[779 321 655 497 607 576 444 427 378 413 308 201]
[834 334 657 563 660 657 533 454 392 385 209 163]
[416 235 454 364 318 501 700 488 700 716 441 452]
[222 611 329 483 389 309 513 531 651 590 722 760]
[674 725 513 674 680 427 339 618 327 302 410 561]
[291 258 494 296 291 653 716 424 616 692 495 461]
[760 752 551 624 717 432 315 548 292 303 436 591]
[732 777 524 651 704 424 296 582 259 283 490 478]
[233 621 307 502 372 383 468 585 657 553 708 806]
[275 705 353 473 373 425 468 652 596 626 674 806]
[724 405 747 572 656 593 530 323 310 406 361 184]
[731 743 559 662 673 424 302 604 357 320 430 524]
[786 324 698 548 676 668 568 313 361 425 322 215]
[307 628 285 488 418 390 537 582 670 475 690 785]
[283 527 379 472 476 375 505 602 637 589 666 764]
[739 353 691 577 672 611 463 438 373 414 312 134]
[298 670 359 370 383 396 467 610 654 500 767 867]
[756 387 638 492 535 632 440 411 346 394 251 129]
[209 642 328 460 322 358 488 586 576 655 700 768]
[278 635 247 456 392 387 524 607 569 592 698 765]
[275 309 532 333 391 520 685 387 706 663 521 413]
[796 417 697 561 619 640 449 348 369 425 297 103]
[244 574 271 563 371 452 555 626 563 576 717 820]
[304 291 515 305 297 645 671 371 639 696 518 412]
[353 648 353 518 403 375 547 573 599 559 701 751]
[678 745 536 655 696 418 331 522 281 353 497 532]
[712 320 714 502 618 648 483 328 374 439 281 187]
[340 221 503 349 308 572 659 452 741 680 422 437]
[286 571 436 473 358 365 466 627 631 599 660 852]
[683 252 674 518 624 743 538 381 377 376 293 078]

[834 334 657 563 660 657 533 454 392 385 209 163] 0 0
[732 777 524 651 704 424 296 582 259 283 490 478] 0 1
[222 611 329 483 389 309 513 531 651 590 722 760] 1 1
[275 309 532 333 391 520 685 387 706 663 521 413] 1 0
[756 387 638 492 535 632 440 411 346 394 251 129] 0 0
[683 252 674 518 624 743 538 381 377 376 293 078] 0 0
[353 648 353 518 403 375 547 573 599 559 701 751] 1 1
[298 670 359 370 383 396 467 610 654 500 767 867] 1 1
[291 258 494 296 291 653 716 424 616 692 495 461] 1 0
[283 527 379 472 476 375 505 602 637 589 666 764] 1 1
[779 321 655 497 607 576 444 427 378 413 308 201] 0 0
[209 642 328 460 322 358 488 586 576 655 700 768] 1 1
[739 353 691 577 672 611 463 438 373 414 312 134] 0 0
[244 574 271 563 371 452 555 626 563 576 717 820] 1 1
[674 725 513 674 680 427 339 618 327 302 410 561] 0 1
[233 621 307 502 372 383 468 585 657 553 708 806] 1 1
[307 628 285 488 418 390 537 582 670 475 690 785] 1 1
[796 417 697 561 619 640 449 348 369 425 297 103] 0 0
[286 571 436 473 358 365 466 627 631 599 660 852] 1 1
[712 320 714 502 618 648 483 328 374 439 281 187] 0 0
[760 752 551 624 717 432 315 548 292 303 436 591] 0 1
[304 291 515 305 297 645 671 371 639 696 518 412] 1 0
[731 743 559 662 673 424 302 604 357 320 430 524] 0 1
[678 745 536 655 696 418 331 522 281 353 497 532] 0 1
[278 635 247 456 392 387 524 607 569 592 698 765] 1 1
[275 705 353 473 373 425 468 652 596 626 674 806] 1 1
[786 324 698 548 676 668 568 313 361 425 322 215] 0 0
[724 405 747 572 656 593 530 323 310 406 361 184] 0 0
[340 221 503 349 308 572 659 452 741 680 422 437] 1 0
[416 235 454 364 318 501 700 488 700 716 441 452] 1 0
